In the data rows, the value 128 means zero.
Here are some points, each followed by its number:
tensor([124, 133, 121, 163, 135, 131, 151, 105, 106, 167, 146, 151, 137,
        106, 129, 141, 119, 155, 196, 136, 152, 130, 122, 124, 079, 107,
        147, 136, 109, 149, 123, 161]) 0
tensor([127, 098, 123, 136, 138, 125, 122, 154, 134, 138, 139, 117, 122,
        126, 119, 135, 117, 126, 115, 130, 138, 140, 123, 122, 135, 122,
        141, 128, 105, 116, 122, 147]) 1
tensor([127, 137, 101, 122, 076, 156, 104, 106, 120, 156, 200, 106, 149,
        122, 140, 113, 124, 156, 132, 111, 111, 158, 154, 154, 131, 179,
        131, 143, 147, 114, 083, 153]) 2
tensor([122, 161, 121, 124, 069, 073, 113, 152, 118, 094, 102, 172, 111,
        168, 177, 142, 121, 180, 129, 089, 108, 135, 047, 169, 057, 142,
        192, 138, 160, 128, 150, 160]) 3
tensor([140, 139, 099, 101, 048, 241, 086, 122, 149, 120, 254, 099, 209,
        176, 126, 108, 129, 121, 110, 106, 108, 141, 174, 180, 200, 241,
        149, 126, 157, 077, 000, 143]) 4
tensor([155, 110, 119, 123, 094, 097, 102, 151, 127, 094, 079, 140, 100,
        161, 164, 125, 140, 157, 091, 137, 119, 156, 134, 121, 144, 132,
        144, 141, 117, 113, 146, 123]) 5
tensor([139, 107, 101, 126, 120, 102, 113, 127, 121, 137, 129, 125, 111,
        117, 154, 157, 150, 151, 105, 105, 126, 139, 122, 158, 136, 149,
        121, 143, 104, 139, 134, 143]) 6
tensor([099, 087, 112, 126, 146, 111, 138, 127, 124, 133, 158, 103, 113,
        119, 118, 149, 091, 125, 109, 139, 096, 067, 142, 087, 082, 112,
        127, 156, 183, 170, 145, 086]) 7
tensor([122, 139, 132, 117, 150, 158, 151, 148, 126, 123, 146, 132, 121,
        111, 108, 139, 117, 115, 117, 126, 164, 137, 116, 090, 147, 098,
        112, 121, 113, 125, 144, 136]) 8
tensor([200, 163, 077, 136, 140, 201, 230, 118, 167, 102, 025, 200, 167,
        207, 102, 175, 192, 115, 199, 173, 129, 068, 147, 103, 170, 119,
        156, 117, 076, 107, 117, 046]) 9
tensor([107, 087, 124, 117, 138, 082, 099, 093, 114, 142, 139, 158, 125,
        116, 121, 171, 166, 140, 085, 112, 101, 064, 122, 213, 162, 154,
        102, 150, 114, 195, 121, 132]) 10
tensor([111, 129, 134, 051, 109, 140, 157, 124, 210, 181, 074, 135, 139,
        147, 202, 125, 146, 118, 075, 129, 115, 097, 084, 184, 177, 115,
        133, 075, 174, 156, 180, 101]) 11
tensor([121, 111, 109, 135, 109, 072, 113, 092, 116, 164, 103, 151, 100,
        129, 136, 138, 177, 179, 107, 136, 122, 115, 115, 204, 119, 161,
        109, 139, 100, 160, 161, 136]) 12
tensor([081, 112, 154, 131, 175, 065, 124, 115, 138, 137, 069, 139, 112,
        125, 085, 105, 133, 137, 098, 162, 176, 106, 137, 147, 127, 098,
        087, 089, 088, 143, 133, 130]) 13
tensor([116, 113, 121, 168, 127, 103, 122, 145, 100, 142, 163, 100, 111,
        085, 123, 111, 096, 171, 173, 142, 168, 172, 137, 107, 092, 133,
        145, 133, 099, 107, 132, 180]) 14
tensor([085, 124, 067, 125, 084, 175, 078, 100, 149, 212, 244, 132, 183,
        140, 080, 149, 166, 180, 040, 093, 122, 128, 160, 255, 155, 255,
        081, 179, 133, 124, 000, 182]) 15
tensor([123, 118, 152, 093, 133, 125, 094, 128, 145, 138, 088, 127, 129,
        122, 131, 125, 136, 087, 111, 109, 082, 102, 146, 135, 139, 142,
        119, 110, 127, 114, 103, 121]) 16
tensor([135, 101, 103, 124, 135, 139, 113, 136, 117, 142, 156, 136, 138,
        114, 144, 163, 124, 129, 120, 112, 119, 117, 122, 142, 135, 128,
        125, 149, 141, 145, 138, 138]) 17
tensor([117, 087, 094, 136, 141, 104, 130, 135, 129, 157, 130, 130, 106,
        135, 106, 188, 136, 139, 078, 116, 124, 113, 095, 175, 145, 164,
        138, 139, 106, 153, 133, 156]) 18
tensor([130, 136, 098, 160, 150, 068, 160, 133, 103, 140, 136, 107, 060,
        085, 074, 139, 177, 130, 174, 195, 170, 102, 110, 168, 095, 140,
        120, 126, 114, 107, 139, 068]) 19
tensor([189, 127, 086, 099, 085, 109, 116, 111, 080, 061, 134, 173, 125,
        180, 188, 141, 180, 152, 146, 095, 070, 151, 156, 151, 130, 141,
        139, 182, 153, 154, 133, 109]) 20
tensor([134, 168, 197, 107, 128, 254, 176, 202, 208, 087, 154, 059, 131,
        128, 175, 057, 147, 069, 097, 061, 080, 135, 112, 101, 164, 159,
        114, 108, 174, 078, 176, 099]) 21
tensor([181, 113, 113, 104, 131, 081, 156, 090, 189, 099, 002, 184, 150,
        195, 083, 108, 207, 129, 165, 219, 130, 125, 217, 133, 189, 104,
        111, 077, 063, 085, 132, 040]) 22
tensor([132, 066, 087, 142, 125, 116, 149, 138, 152, 129, 120, 113, 116,
        182, 114, 143, 071, 162, 117, 182, 114, 090, 144, 075, 096, 128,
        190, 149, 160, 109, 142, 067]) 23
tensor([117, 174, 095, 087, 085, 211, 084, 135, 103, 023, 255, 129, 145,
        177, 167, 128, 182, 174, 000, 051, 075, 160, 223, 144, 134, 232,
        012, 237, 181, 123, 047, 159]) 24
tensor([128, 124, 108, 153, 149, 087, 146, 183, 116, 121, 148, 094, 065,
        099, 096, 137, 155, 128, 141, 183, 171, 144, 090, 143, 128, 128,
        134, 133, 120, 075, 135, 090]) 25
tensor([127, 141, 126, 094, 112, 168, 167, 122, 165, 160, 125, 112, 143,
        120, 171, 107, 123, 120, 133, 118, 124, 128, 113, 124, 144, 112,
        131, 094, 165, 127, 150, 109]) 26
tensor([131, 112, 131, 121, 166, 151, 140, 161, 131, 106, 137, 139, 141,
        141, 128, 173, 123, 070, 104, 119, 126, 092, 119, 114, 167, 091,
        142, 122, 137, 128, 115, 129]) 27
tensor([139, 170, 105, 105, 134, 169, 162, 128, 131, 094, 143, 154, 140,
        150, 131, 169, 144, 097, 146, 113, 130, 121, 133, 103, 131, 109,
        108, 150, 158, 142, 128, 102]) 28
tensor([125, 129, 102, 144, 105, 119, 140, 123, 139, 145, 151, 128, 160,
        133, 117, 132, 134, 139, 124, 111, 116, 113, 122, 172, 159, 165,
        172, 147, 139, 121, 111, 132]) 29
tensor([164, 138, 091, 128, 105, 146, 145, 126, 118, 137, 164, 122, 121,
        116, 144, 136, 128, 154, 175, 113, 120, 164, 140, 110, 107, 141,
        138, 149, 143, 110, 145, 131]) 30
tensor([142, 126, 112, 126, 149, 147, 138, 141, 118, 120, 142, 153, 163,
        120, 119, 164, 142, 112, 136, 121, 133, 100, 138, 117, 141, 105,
        116, 136, 119, 150, 113, 112]) 31
tensor([183, 098, 087, 135, 085, 125, 109, 132, 116, 108, 118, 143, 151,
        153, 140, 141, 149, 166, 148, 122, 097, 156, 123, 147, 126, 164,
        166, 160, 110, 096, 135, 125]) 32
tensor([112, 129, 144, 127, 159, 126, 141, 167, 149, 100, 113, 118, 128,
        135, 111, 150, 099, 088, 102, 136, 167, 116, 119, 093, 148, 102,
        128, 123, 129, 128, 145, 131]) 33
tensor([211, 053, 000, 157, 131, 181, 209, 032, 011, 131, 162, 197, 078,
        255, 037, 186, 067, 199, 249, 157, 055, 122, 045, 024, 066, 114,
        255, 190, 160, 141, 176, 064]) 34
tensor([145, 122, 076, 132, 100, 143, 143, 122, 098, 150, 186, 152, 121,
        108, 173, 166, 146, 158, 130, 087, 113, 131, 126, 155, 125, 167,
        137, 169, 137, 150, 135, 149]) 35
tensor([166, 194, 132, 149, 146, 097, 185, 167, 115, 068, 143, 081, 074,
        081, 092, 059, 199, 128, 221, 201, 187, 177, 133, 081, 082, 091,
        086, 108, 120, 021, 160, 055]) 36
tensor([136, 137, 131, 102, 102, 116, 116, 135, 110, 085, 129, 116, 116,
        130, 177, 092, 134, 153, 108, 105, 130, 177, 139, 108, 128, 116,
        121, 134, 119, 135, 166, 152]) 37
tensor([134, 107, 103, 097, 146, 099, 141, 205, 170, 109, 049, 155, 087,
        106, 124, 174, 178, 123, 015, 111, 141, 102, 110, 152, 225, 149,
        119, 151, 074, 141, 144, 148]) 38
tensor([118, 147, 136, 129, 124, 136, 138, 131, 132, 122, 161, 103, 155,
        087, 123, 106, 111, 136, 145, 115, 157, 141, 147, 110, 132, 126,
        125, 134, 134, 134, 129, 151]) 39
tensor([162, 157, 105, 085, 138, 161, 163, 152, 126, 082, 109, 175, 154,
        186, 141, 185, 141, 087, 107, 095, 101, 128, 115, 084, 161, 091,
        121, 134, 141, 127, 143, 104]) 40
tensor([125, 124, 155, 078, 135, 109, 072, 091, 169, 167, 076, 106, 136,
        114, 135, 080, 169, 085, 129, 095, 051, 088, 171, 198, 138, 156,
        106, 079, 130, 110, 099, 119]) 41
tensor([115, 100, 128, 090, 112, 126, 140, 111, 182, 165, 098, 116, 134,
        139, 178, 133, 141, 132, 095, 127, 117, 110, 105, 180, 141, 122,
        125, 092, 150, 148, 161, 103]) 42
tensor([125, 118, 128, 126, 140, 107, 128, 112, 131, 136, 113, 136, 121,
        126, 120, 124, 138, 139, 132, 143, 132, 113, 139, 147, 125, 121,
        109, 132, 113, 138, 136, 118]) 43
tensor([144, 136, 093, 113, 084, 136, 132, 054, 183, 129, 091, 162, 194,
        177, 106, 122, 181, 137, 151, 147, 087, 080, 137, 235, 150, 182,
        143, 094, 114, 100, 055, 061]) 44
tensor([121, 133, 114, 149, 143, 074, 160, 159, 123, 120, 135, 096, 069,
        099, 093, 129, 161, 136, 155, 174, 177, 135, 109, 143, 113, 127,
        133, 121, 110, 089, 154, 093]) 45
tensor([106, 149, 151, 121, 152, 123, 113, 160, 114, 139, 087, 140, 078,
        078, 143, 172, 142, 093, 133, 117, 134, 148, 164, 094, 129, 147,
        094, 142, 064, 128, 120, 172]) 46
New points follow, each followed by the numbers of its five nearest points above by angle, smallest number first.
tensor([149, 119, 107, 152, 129, 154, 141, 133, 158, 132, 099, 136, 167,
        177, 100, 134, 111, 136, 162, 144, 123, 113, 139, 102, 123, 121,
        168, 114, 093, 083, 120, 094]) >> 9 22 23 34 44
tensor([118, 196, 134, 141, 076, 151, 124, 157, 102, 111, 159, 173, 174,
        147, 171, 160, 057, 146, 163, 060, 123, 124, 011, 096, 001, 080,
        210, 122, 235, 152, 134, 187]) >> 0 3 28 30 34
tensor([098, 066, 140, 123, 115, 109, 087, 183, 108, 100, 175, 067, 084,
        108, 174, 128, 067, 139, 053, 137, 096, 123, 154, 045, 086, 114,
        141, 180, 183, 126, 147, 102]) >> 1 5 7 23 37
tensor([130, 132, 130, 113, 127, 120, 135, 169, 117, 096, 134, 129, 112,
        126, 141, 126, 125, 136, 125, 113, 142, 177, 123, 105, 141, 109,
        118, 127, 113, 120, 148, 150]) >> 1 5 8 37 46
tensor([206, 147, 225, 240, 115, 195, 081, 019, 058, 122, 112, 150, 157,
        221, 126, 045, 016, 105, 100, 183, 116, 155, 083, 059, 151, 037,
        137, 151, 173, 217, 154, 171]) >> 0 23 33 34 37
tensor([145, 115, 121, 109, 110, 108, 124, 148, 121, 093, 109, 136, 111,
        153, 148, 127, 143, 142, 115, 133, 108, 147, 122, 116, 137, 126,
        144, 146, 119, 098, 142, 112]) >> 3 5 20 32 37
tensor([095, 170, 162, 129, 101, 083, 109, 108, 107, 118, 123, 149, 129,
        121, 150, 109, 093, 151, 147, 111, 145, 118, 069, 140, 042, 102,
        148, 116, 179, 170, 135, 163]) >> 0 3 7 14 37
tensor([125, 118, 144, 105, 130, 123, 100, 099, 144, 146, 098, 126, 136,
        126, 131, 109, 139, 111, 129, 120, 084, 116, 145, 157, 118, 148,
        117, 110, 121, 128, 111, 117]) >> 10 16 41 42 44
tensor([159, 126, 199, 176, 136, 156, 082, 079, 090, 132, 138, 121, 137,
        180, 131, 071, 073, 114, 065, 146, 115, 154, 092, 109, 161, 086,
        110, 138, 140, 193, 151, 163]) >> 5 8 13 33 37
tensor([127, 140, 122, 120, 095, 091, 127, 133, 136, 102, 104, 152, 130,
        154, 146, 134, 122, 161, 132, 115, 114, 120, 085, 156, 092, 124,
        173, 131, 148, 131, 128, 146]) >> 3 5 12 20 32
tensor([111, 124, 147, 091, 129, 097, 108, 125, 113, 110, 132, 120, 100,
        111, 154, 129, 152, 142, 110, 112, 116, 143, 141, 133, 136, 120,
        092, 132, 122, 153, 149, 119]) >> 6 10 12 37 46
tensor([220, 115, 217, 247, 111, 215, 055, 007, 072, 157, 157, 132, 170,
        195, 120, 031, 023, 104, 070, 165, 061, 145, 066, 090, 165, 089,
        136, 145, 189, 226, 141, 178]) >> 0 2 4 7 34
tensor([095, 123, 161, 134, 144, 150, 125, 180, 167, 143, 156, 077, 112,
        099, 138, 102, 141, 110, 080, 085, 113, 121, 104, 162, 133, 163,
        107, 119, 134, 141, 148, 156]) >> 11 15 21 38 42
tensor([103, 131, 148, 120, 146, 139, 110, 151, 133, 138, 097, 121, 106,
        098, 121, 137, 113, 103, 121, 120, 138, 138, 145, 096, 127, 135,
        112, 116, 100, 113, 113, 148]) >> 1 8 16 33 46
tensor([141, 163, 087, 169, 158, 177, 197, 125, 141, 161, 110, 156, 106,
        133, 115, 158, 130, 168, 164, 140, 160, 132, 154, 068, 077, 103,
        090, 132, 084, 134, 133, 152]) >> 0 8 9 30 34
tensor([130, 102, 103, 127, 121, 101, 112, 145, 107, 119, 134, 141, 096,
        132, 157, 137, 145, 164, 097, 115, 117, 159, 151, 146, 133, 155,
        136, 156, 092, 117, 139, 173]) >> 5 6 32 35 37
tensor([132, 179, 147, 126, 113, 137, 129, 123, 126, 084, 095, 119, 120,
        136, 145, 088, 121, 142, 180, 143, 182, 196, 146, 076, 120, 105,
        125, 104, 106, 083, 139, 142]) >> 8 14 36 37 39
tensor([119, 127, 109, 108, 141, 170, 111, 163, 101, 159, 109, 142, 074,
        086, 154, 214, 157, 083, 099, 065, 083, 115, 153, 101, 135, 180,
        115, 168, 095, 115, 110, 175]) >> 6 17 35 38 46
tensor([137, 120, 114, 143, 132, 134, 129, 136, 113, 140, 154, 122, 125,
        117, 126, 139, 111, 138, 143, 126, 142, 137, 135, 112, 127, 125,
        135, 138, 119, 121, 126, 153]) >> 0 1 14 30 39
tensor([135, 150, 122, 108, 127, 144, 150, 107, 126, 103, 117, 153, 136,
        141, 139, 132, 151, 114, 140, 130, 137, 122, 142, 114, 128, 109,
        111, 125, 140, 133, 136, 103]) >> 9 22 28 31 40
tensor([123, 130, 097, 125, 089, 158, 094, 100, 116, 157, 217, 097, 152,
        117, 128, 105, 126, 162, 132, 105, 112, 162, 154, 171, 113, 197,
        131, 148, 144, 107, 072, 162]) >> 2 4 15 24 35
tensor([111, 081, 113, 095, 151, 135, 120, 192, 100, 132, 218, 112, 119,
        078, 152, 177, 152, 110, 060, 062, 117, 148, 111, 137, 154, 155,
        110, 154, 157, 158, 160, 171]) >> 6 17 18 24 35
tensor([133, 122, 126, 118, 119, 123, 129, 144, 132, 111, 130, 125, 133,
        137, 138, 132, 129, 130, 121, 124, 122, 132, 120, 129, 140, 125,
        140, 132, 127, 127, 137, 124]) >> 5 20 32 37 40
tensor([117, 132, 151, 100, 103, 086, 105, 108, 104, 100, 119, 136, 121,
        113, 157, 118, 143, 137, 146, 121, 142, 133, 146, 129, 126, 113,
        085, 129, 127, 149, 143, 132]) >> 12 13 20 37 43
tensor([159, 122, 130, 122, 091, 102, 115, 147, 138, 045, 040, 127, 099,
        211, 160, 138, 143, 137, 104, 144, 106, 147, 113, 140, 165, 144,
        153, 138, 126, 105, 171, 112]) >> 3 5 20 22 32
tensor([109, 105, 157, 083, 135, 115, 063, 135, 151, 149, 072, 121, 146,
        117, 132, 148, 147, 083, 087, 102, 063, 095, 137, 149, 139, 166,
        102, 101, 152, 116, 093, 106]) >> 10 11 16 41 42
tensor([186, 126, 203, 209, 105, 182, 081, 069, 065, 124, 143, 125, 139,
        197, 141, 073, 043, 105, 049, 139, 120, 169, 080, 094, 165, 072,
        122, 165, 148, 212, 152, 180]) >> 5 8 33 34 37
tensor([128, 121, 110, 130, 144, 149, 138, 121, 119, 129, 155, 155, 154,
        116, 113, 164, 126, 125, 143, 126, 140, 099, 138, 125, 132, 105,
        127, 130, 131, 136, 109, 123]) >> 0 17 27 28 31
tensor([107, 087, 102, 132, 129, 076, 099, 096, 119, 146, 125, 154, 102,
        109, 138, 172, 179, 138, 083, 115, 107, 083, 112, 227, 136, 152,
        101, 157, 110, 200, 129, 134]) >> 6 10 12 18 43
tensor([207, 113, 228, 248, 117, 218, 066, 010, 052, 180, 162, 128, 169,
        240, 138, 058, 032, 115, 070, 170, 094, 167, 065, 091, 179, 090,
        164, 161, 171, 209, 145, 158]) >> 0 2 4 23 34
tensor([141, 131, 115, 131, 126, 133, 141, 137, 111, 140, 150, 130, 120,
        116, 152, 152, 148, 152, 124, 112, 122, 140, 141, 122, 128, 133,
        103, 156, 123, 150, 140, 152]) >> 6 17 24 30 35
tensor([125, 100, 111, 135, 138, 129, 128, 145, 132, 134, 137, 129, 124,
        134, 124, 161, 128, 133, 099, 113, 128, 123, 107, 135, 149, 136,
        145, 139, 125, 135, 135, 140]) >> 1 6 17 18 38
tensor([130, 134, 134, 123, 141, 124, 127, 124, 115, 116, 156, 133, 143,
        115, 118, 140, 123, 124, 142, 127, 130, 121, 132, 113, 114, 101,
        103, 124, 138, 143, 119, 134]) >> 0 8 28 31 39
tensor([110, 191, 149, 059, 128, 161, 140, 187, 115, 075, 208, 108, 165,
        064, 160, 126, 087, 099, 099, 069, 183, 174, 132, 065, 146, 116,
        106, 125, 191, 138, 099, 184]) >> 8 21 24 37 39
tensor([111, 105, 116, 125, 121, 117, 125, 134, 161, 150, 139, 114, 158,
        132, 113, 126, 114, 133, 125, 130, 131, 114, 107, 173, 159, 166,
        174, 117, 112, 106, 108, 138]) >> 4 15 18 29 44
tensor([117, 114, 095, 119, 143, 115, 137, 142, 179, 139, 126, 121, 173,
        136, 093, 136, 126, 131, 098, 125, 133, 092, 121, 177, 192, 160,
        163, 115, 103, 104, 107, 129]) >> 15 18 29 38 44
tensor([129, 078, 117, 142, 188, 156, 158, 141, 160, 162, 132, 148, 133,
        148, 086, 153, 126, 115, 105, 137, 142, 088, 105, 126, 152, 107,
        129, 100, 127, 135, 106, 116]) >> 1 18 27 31 33
tensor([123, 111, 124, 148, 131, 114, 111, 124, 108, 146, 152, 108, 111,
        097, 113, 104, 112, 151, 153, 137, 144, 156, 142, 119, 120, 122,
        136, 132, 094, 107, 141, 154]) >> 0 1 14 39 45
tensor([102, 128, 149, 125, 135, 119, 099, 135, 124, 144, 100, 117, 095,
        097, 132, 135, 125, 109, 126, 121, 126, 137, 160, 108, 122, 140,
        106, 128, 099, 117, 122, 152]) >> 13 14 16 41 46
tensor([208, 114, 096, 107, 060, 078, 113, 184, 144, 039, 026, 130, 078,
        241, 196, 154, 154, 200, 076, 134, 058, 199, 139, 117, 128, 139,
        158, 167, 094, 087, 188, 104]) >> 3 5 20 32 37
tensor([111, 164, 155, 133, 106, 117, 118, 156, 122, 101, 120, 145, 145,
        150, 137, 149, 088, 127, 106, 092, 129, 110, 031, 134, 075, 089,
        181, 115, 183, 144, 131, 156]) >> 3 11 27 33 40
tensor([115, 126, 148, 106, 115, 112, 154, 143, 082, 052, 126, 125, 095,
        168, 120, 091, 077, 138, 144, 119, 147, 186, 124, 027, 101, 069,
        130, 122, 144, 109, 176, 125]) >> 8 33 34 36 37
tensor([097, 162, 170, 147, 091, 073, 112, 120, 118, 114, 116, 131, 116,
        104, 156, 102, 084, 152, 153, 109, 150, 126, 052, 130, 048, 097,
        159, 105, 165, 173, 150, 181]) >> 0 3 14 37 39
tensor([129, 129, 125, 106, 138, 137, 144, 124, 132, 119, 110, 139, 127,
        140, 128, 120, 128, 145, 143, 125, 141, 136, 157, 117, 136, 118,
        124, 117, 101, 116, 143, 120]) >> 8 9 22 36 43
tensor([089, 118, 149, 129, 136, 098, 124, 114, 092, 148, 166, 115, 086,
        064, 145, 120, 127, 159, 144, 122, 189, 177, 155, 125, 107, 142,
        073, 126, 104, 154, 140, 177]) >> 0 14 37 39 46
tensor([108, 139, 147, 119, 114, 099, 122, 134, 144, 123, 133, 110, 134,
        101, 131, 112, 121, 121, 115, 119, 144, 125, 125, 158, 144, 123,
        119, 130, 138, 150, 130, 146]) >> 10 11 13 39 42
tensor([122, 114, 124, 138, 139, 100, 132, 137, 124, 139, 127, 141, 118,
        127, 118, 151, 138, 138, 117, 126, 139, 138, 121, 159, 142, 138,
        126, 130, 109, 153, 136, 147]) >> 6 10 12 18 38
tensor([158, 108, 123, 090, 087, 106, 118, 190, 159, 050, 009, 137, 104,
        209, 184, 125, 147, 168, 076, 119, 116, 158, 133, 122, 181, 142,
        151, 125, 083, 076, 200, 107]) >> 5 22 32 37 38
tensor([107, 063, 089, 148, 149, 115, 113, 164, 132, 193, 152, 134, 104,
        110, 124, 201, 141, 144, 065, 099, 125, 115, 077, 193, 164, 168,
        146, 138, 091, 151, 138, 185]) >> 1 6 10 17 18
tensor([109, 118, 138, 156, 108, 078, 114, 111, 155, 156, 091, 111, 142,
        105, 113, 080, 099, 164, 161, 151, 161, 155, 139, 164, 135, 151,
        162, 115, 085, 105, 131, 132]) >> 12 13 14 43 45
tensor([126, 112, 107, 100, 173, 171, 177, 177, 157, 106, 140, 143, 174,
        151, 115, 181, 130, 085, 120, 122, 143, 082, 104, 092, 178, 085,
        143, 125, 147, 125, 120, 087]) >> 27 28 31 33 40
tensor([096, 082, 116, 131, 145, 068, 103, 065, 103, 166, 139, 165, 123,
        105, 100, 183, 179, 143, 108, 134, 109, 053, 119, 215, 100, 143,
        071, 138, 125, 216, 131, 124]) >> 6 10 12 18 43
tensor([154, 123, 104, 129, 137, 102, 132, 172, 116, 120, 157, 095, 092,
        105, 127, 128, 162, 121, 106, 135, 110, 134, 106, 147, 141, 143,
        131, 130, 138, 090, 136, 093]) >> 6 19 25 36 45
tensor([101, 115, 165, 129, 152, 155, 147, 183, 176, 142, 177, 058, 099,
        087, 151, 114, 143, 102, 068, 074, 097, 117, 106, 157, 143, 166,
        103, 118, 140, 137, 159, 169]) >> 11 18 21 38 42
tensor([089, 150, 138, 101, 125, 151, 116, 134, 174, 089, 139, 119, 183,
        145, 096, 101, 124, 111, 094, 123, 143, 121, 164, 127, 172, 148,
        106, 118, 148, 112, 076, 113]) >> 4 15 21 24 44
tensor([113, 150, 114, 139, 147, 148, 099, 147, 078, 169, 110, 145, 084,
        056, 140, 200, 135, 087, 122, 091, 127, 111, 148, 112, 106, 177,
        111, 175, 098, 124, 113, 167]) >> 6 17 18 35 46
tensor([165, 177, 124, 128, 124, 123, 176, 157, 132, 088, 139, 106, 085,
        100, 125, 090, 162, 123, 175, 169, 153, 160, 149, 096, 120, 115,
        105, 127, 136, 083, 143, 095]) >> 19 25 30 36 45
tensor([177, 040, 073, 174, 148, 145, 149, 221, 124, 193, 236, 106, 070,
        090, 118, 235, 095, 162, 106, 068, 160, 190, 102, 137, 140, 160,
        157, 163, 085, 107, 170, 228]) >> 1 6 17 18 35
tensor([085, 131, 164, 132, 106, 133, 131, 132, 135, 130, 193, 062, 156,
        060, 143, 095, 080, 124, 152, 109, 182, 157, 158, 108, 139, 128,
        138, 127, 136, 146, 143, 165]) >> 2 8 14 37 39
tensor([118, 106, 116, 117, 122, 112, 119, 134, 126, 130, 124, 129, 119,
        119, 147, 152, 153, 145, 123, 117, 127, 139, 141, 149, 137, 152,
        123, 139, 121, 137, 144, 137]) >> 6 10 12 18 35
tensor([105, 158, 069, 140, 072, 139, 083, 094, 143, 181, 235, 110, 180,
        120, 092, 118, 151, 189, 058, 088, 105, 119, 159, 248, 151, 255,
        098, 191, 125, 116, 014, 183]) >> 2 4 15 24 29
tensor([113, 171, 121, 127, 087, 104, 156, 153, 147, 096, 089, 194, 153,
        190, 143, 171, 117, 139, 134, 107, 127, 092, 048, 161, 061, 115,
        199, 117, 164, 145, 130, 140]) >> 3 9 11 34 40
tensor([106, 140, 124, 148, 122, 137, 117, 113, 125, 138, 150, 119, 131,
        136, 117, 100, 142, 168, 111, 144, 150, 134, 161, 149, 108, 164,
        088, 142, 114, 122, 094, 134]) >> 2 4 12 15 24
tensor([020, 182, 192, 113, 140, 092, 134, 124, 137, 127, 217, 053, 184,
        000, 100, 061, 057, 103, 165, 121, 243, 152, 156, 093, 113, 081,
        078, 102, 149, 173, 104, 183]) >> 0 8 14 33 39
tensor([105, 144, 111, 118, 110, 155, 103, 070, 173, 107, 112, 149, 174,
        201, 081, 089, 156, 152, 117, 159, 134, 110, 189, 183, 126, 179,
        094, 093, 111, 088, 038, 087]) >> 4 15 22 41 44
tensor([141, 128, 103, 137, 106, 135, 132, 139, 144, 141, 143, 121, 153,
        122, 128, 134, 120, 152, 131, 117, 117, 139, 124, 146, 156, 174,
        180, 144, 115, 126, 121, 147]) >> 2 4 29 32 35
tensor([148, 111, 103, 139, 135, 130, 138, 132, 117, 135, 120, 129, 099,
        138, 112, 124, 128, 142, 123, 122, 137, 157, 124, 132, 135, 129,
        143, 123, 092, 118, 134, 145]) >> 1 6 14 18 32
tensor([086, 156, 119, 138, 135, 165, 130, 091, 212, 142, 105, 144, 214,
        201, 033, 101, 121, 130, 107, 178, 158, 080, 176, 184, 159, 173,
        119, 082, 094, 080, 015, 089]) >> 4 9 15 22 44
tensor([175, 160, 094, 157, 140, 169, 184, 137, 167, 112, 051, 174, 154,
        183, 094, 176, 151, 125, 145, 144, 131, 101, 134, 105, 159, 136,
        141, 129, 095, 105, 124, 092]) >> 9 22 28 40 44
tensor([151, 090, 068, 108, 156, 175, 185, 128, 153, 111, 114, 150, 155,
        172, 073, 167, 121, 132, 156, 147, 113, 121, 184, 063, 170, 117,
        137, 122, 089, 085, 113, 087]) >> 9 22 23 31 40
tensor([129, 071, 097, 144, 118, 062, 124, 154, 082, 113, 131, 120, 047,
        121, 133, 151, 179, 192, 083, 102, 117, 167, 124, 213, 134, 179,
        135, 174, 078, 137, 173, 180]) >> 6 10 12 18 35
tensor([134, 146, 143, 075, 118, 188, 187, 131, 201, 157, 115, 101, 162,
        134, 193, 090, 126, 107, 133, 124, 119, 105, 109, 117, 130, 090,
        131, 074, 196, 140, 158, 079]) >> 11 21 26 28 42
tensor([125, 153, 151, 082, 126, 122, 168, 075, 108, 082, 151, 174, 135,
        100, 143, 145, 155, 096, 172, 129, 142, 065, 158, 101, 090, 068,
        078, 145, 186, 198, 134, 070]) >> 7 28 31 40 43
tensor([131, 127, 115, 133, 125, 134, 135, 106, 119, 143, 139, 139, 123,
        117, 129, 139, 136, 134, 153, 128, 126, 116, 132, 133, 113, 129,
        122, 135, 130, 144, 123, 126]) >> 0 17 30 34 35
tensor([138, 133, 110, 122, 112, 133, 131, 131, 115, 123, 138, 127, 125,
        120, 145, 133, 130, 141, 152, 120, 124, 144, 140, 113, 117, 131,
        130, 145, 134, 119, 137, 128]) >> 20 30 32 35 37
tensor([126, 117, 138, 137, 136, 129, 112, 141, 136, 148, 101, 115, 127,
        115, 113, 120, 116, 116, 144, 137, 126, 130, 135, 115, 128, 139,
        152, 114, 101, 094, 114, 130]) >> 1 14 16 41 46
tensor([108, 146, 142, 150, 103, 120, 121, 106, 111, 147, 125, 140, 143,
        144, 138, 136, 092, 137, 150, 129, 139, 098, 070, 155, 056, 110,
        175, 115, 170, 145, 134, 143]) >> 0 3 7 23 34
tensor([176, 144, 196, 204, 123, 166, 094, 051, 081, 126, 110, 139, 154,
        200, 117, 082, 056, 110, 099, 168, 123, 142, 103, 088, 149, 066,
        119, 131, 146, 195, 133, 144]) >> 0 33 34 37 40
tensor([061, 101, 167, 106, 140, 088, 140, 137, 149, 174, 103, 095, 106,
        115, 145, 079, 098, 142, 111, 157, 183, 153, 109, 121, 125, 082,
        130, 062, 129, 143, 162, 145]) >> 11 13 26 33 42
tensor([118, 138, 160, 102, 141, 146, 093, 122, 129, 140, 083, 125, 145,
        108, 120, 117, 128, 067, 152, 123, 105, 109, 160, 099, 123, 128,
        121, 107, 130, 107, 096, 104]) >> 16 21 22 41 46
tensor([185, 138, 084, 111, 083, 194, 150, 147, 086, 111, 200, 106, 138,
        110, 174, 128, 122, 131, 184, 078, 096, 183, 163, 059, 105, 136,
        149, 166, 148, 085, 130, 120]) >> 2 20 30 32 35
tensor([154, 129, 201, 188, 130, 156, 075, 066, 079, 133, 156, 121, 142,
        168, 123, 071, 056, 107, 062, 137, 101, 141, 093, 090, 166, 084,
        111, 141, 143, 208, 137, 163]) >> 7 8 33 37 39
